One vector is turned by the same rotation once a tick. Each row is the vector after some number of ticks, and that number follows the row.
The counts run from 0 to 331.
[136 141 111 135 152  75 124 109 126 164 108 133  98  92 142 110 111 169
  78 136 174 177 172 144 136 152 159 163 124 130 132 150 125 159 156 124
 117 120] : 48
[152  79 128 144  99  89  87 109 146 133 140 109 125 114  89 184 107 139
 104 113 165 150 121 143 138 166 132 137 114 128 130 104  76 197 118 117
 127  95] : 117
[134  83 142 147  96 116 114  80 157 114 103 127  62 134 138 147  86 127
 125 120 117 111 120 135 166 166 127 118 138 118  92 122  81 166 178 127
 134 112] : 107
[171 118 110 143 143  51 103  98 147 119 160 130 107  67 121 105 151 141
 148 131 167 119 172 136 122 123 157  95 144 120 106 105 102 148 133 130
 157 128] : 90
[145 146 141  89 163  75 106  95 103 152 121 105  97 103 136 123 153 152
 109 129 171 157 182 159 113 130 148 158 133 145 142 128 118 162 152 148
 132  93] : 46
[ 69 111 134 118  81 124 107  90 105 138  99 118 121  75 134 117 103 171
  93 100 135 152 125 145 145 171 143 149 151 135 147 152 146 147 151 121
 118 100] : 33
[115  88 169  95 117 110 120 124 137 132  98 122 164 129 141 182 171 139
 154 103 158 161 126 147 143 185 129 133 129 107 146  79 134 183 124 147
 121 117] : 156
[130 117 154  75 101  89 118  86  96 149 114  98 101  71 143 162 141 135
 120 105 127 114 112 157 112 106 118 145 119 131 111 134 103 169 116 173
 133  72] : 230
[119 112 121 149 163  92 146 149 104 190  74 133 112  80 159 121 103 146
 138 119 147 137  94 128  98 126 121 178 146 113 167 100 115 129 146 149
 150 107] : 14
[138  76 141 156  94 129 112 122 135 109 110 124 135 110 119 128  96 145
 100  92 126 136 102 141 145 212 157 162 156 144 185 126  87 143 157 104
 132 146] : 148
[107  97 143  97  79 116 123  88 139 123 111 141  84  87 166 113 132 138
 118  94 112 151 159 144 170 138 141 113 108 102  67 111 159 165 145 140
 128 124] : 67
[153  61 160  90 122 104 104 109 123 119 133 125  81 140 159 123 146 101
 114  88 109 146 151 146 153 129 136 153  91 126  99  73 122 180 135 139
 139 141] : 300
[131 115 125 132 101  87 116  89 104 110 115 130 114  43 136 110 122 148
 157  81 110 102 100 121 107 113 152 121 180 136 135 137 109 118 148 125
 154 114] : 219
[115  90 137  89  66  94 128 127 121 126 106 145 164  75 135 150 121 147
 117  83  97 161 118 140 135 151 160 187 111 118 122 117 128 151 128 107
 107 128] : 187
[151 103 157 115 156  71 113 113 114 101  98 152 127 119 160 121 138 134
 167  98 125 127 142 143 108 118 160 199 169 140 159 104  94 132 172 127
 141 155] : 175
[132 114 130 130  94 109 135  96 130 126 110 128  81  47 153  70 126 154
 120 110 115 110 164 131 157 157 157 106 148 107 118 118 143 131 164 126
 140 160] : 64
[148  57 135 138 151  58 125 111 131  98 134 167 109 145 142 147 125 108
 147 109 122 138 126 113 118 103 142 169 107 128  96  94  95 152 150 131
 161 118] : 330
[121  80 142 112 117 126  89 115 132 190 116 108  88 130 151 154 144 149
 111  97 166 145 128 157 168 156 118 131 100 114 135 111 134 197 138 144
 123 117] : 271
[151 135 136 159 156  74 105  91 106 143 126 110  99  56 139  96 129 163
 158 120 159 130 144 130 112 125 142  89 197 125 137 107 124 132 138 156
 144 114] : 249
[134  88 155 138 127 107 127  98 157 124  99 140  63 142 177 103 109 130
 115 123 121 151 171 135 172 160 143 132 115 108  82  96 131 172 177 134
 124 155] : 296
[149 106 167 126 106 127 106 110 131  82 108 111 137 126 141 141 157 117
 146  88 129 129 122 156 142 208 164 126 174 162 174 129  94 161 167 140
 136 128] : 150
[132 142 130 118 151  68 101  95 114 161 110 118 102 112 138 128 119 164
 100 127 179 184 184 142 120 130 146 166 123 132 127 140 127 170 149 138
 112  96] : 47
[ 90 131 160  89 113 123 111  82 106 123  95 106 108 102 166 128 158 152
 138  97 147 131 144 157 138 173 143 105 154 142 153 150 155 157 162 162
 133  90] : 36
[152 141 121 112 120  92 120  95  95 148 115  93  87  66 131 141 123 124
 101 125 149 113 126 159  96 152 141 133 140 154 140 176  76 145 135 163
 154  71] : 234
[119 121 127 137  70 126 157  99 128 141  84 132 106  42 163 112 104 146
 139  97  97 102 104 134 139 159 146 100 165 114 118 155 117 126 155 152
 139 119] : 223
[122 125 151 122 129  70 141 112 141 108  85 121 159 102 106 160 112 166
 112 157 159 173 175 136 120 197 152 167 132 105 133 110 117 151 141 121
 103 112] : 162
[151 114 128 114  81 114 158 153 138 146  90 148 148  71 173 116 134 127
 130  73  89 149 125 130 148 177 161 160 125 111 122 106 120 145 132 138
 129 165] : 183
[150 100 166 135 155  93 124  96 133  98 105 118  58 111 166  83 140 120
 137 134 126 107 177 145 144 150 150 118 152 121 126  96 127 138 171 147
 151 158] : 294
[119  68 129 159 126  82 140  99 143 109 124 167 104 105 143 124 100 110
 135 108 125 167 135  97 148 133 136 107  95  94  62  92 141 161 144 139
 164 106] : 97
[138 103 120 131 160  86 126 137  99 157 128 150 107  84 184  78 167 119
 129  85 153 153 136 120 123 108 162 126 118 126 144  99 163 147 142 142
 188 125] : 55
[123 100 128 125 113 164 131 125 129 174 107 103  62  97 172 106 138 124
  96 112 146 113 124 153 167 183 144 110 126 136 166 126 128 167 152 152
 151 122] : 268
[143 125 138 149 114 136 152 133 104 171 104 119 110  62 182  85 108 130
 108  67 102 177 104 133 134 161 154 130 149 126 128 105 134 142 136 158
 135 139] : 24
[ 98 101 129 147 155  93 146 130 106 190  74 142 120 109 164 143  95 145
 140 117 159 166 101 114 116 127 114 176 130 103 142 107 125 155 143 147
 143  91] : 13
[140  61 163 149 128 111 136 131 117 118 106 129 118 138 147 148  91 113
 102  87 101 171 103 129 138 166 134 177 110 122 108  71 112 167 138 140
 137 135] : 142
[171 125 126 148 140  63 178 119 157  94 112 144 103  87 134 115 125 112
 131 171 148 122 175 129 124 177 151 108 122 112 116 112  95 133 152 146
 164 134] : 323
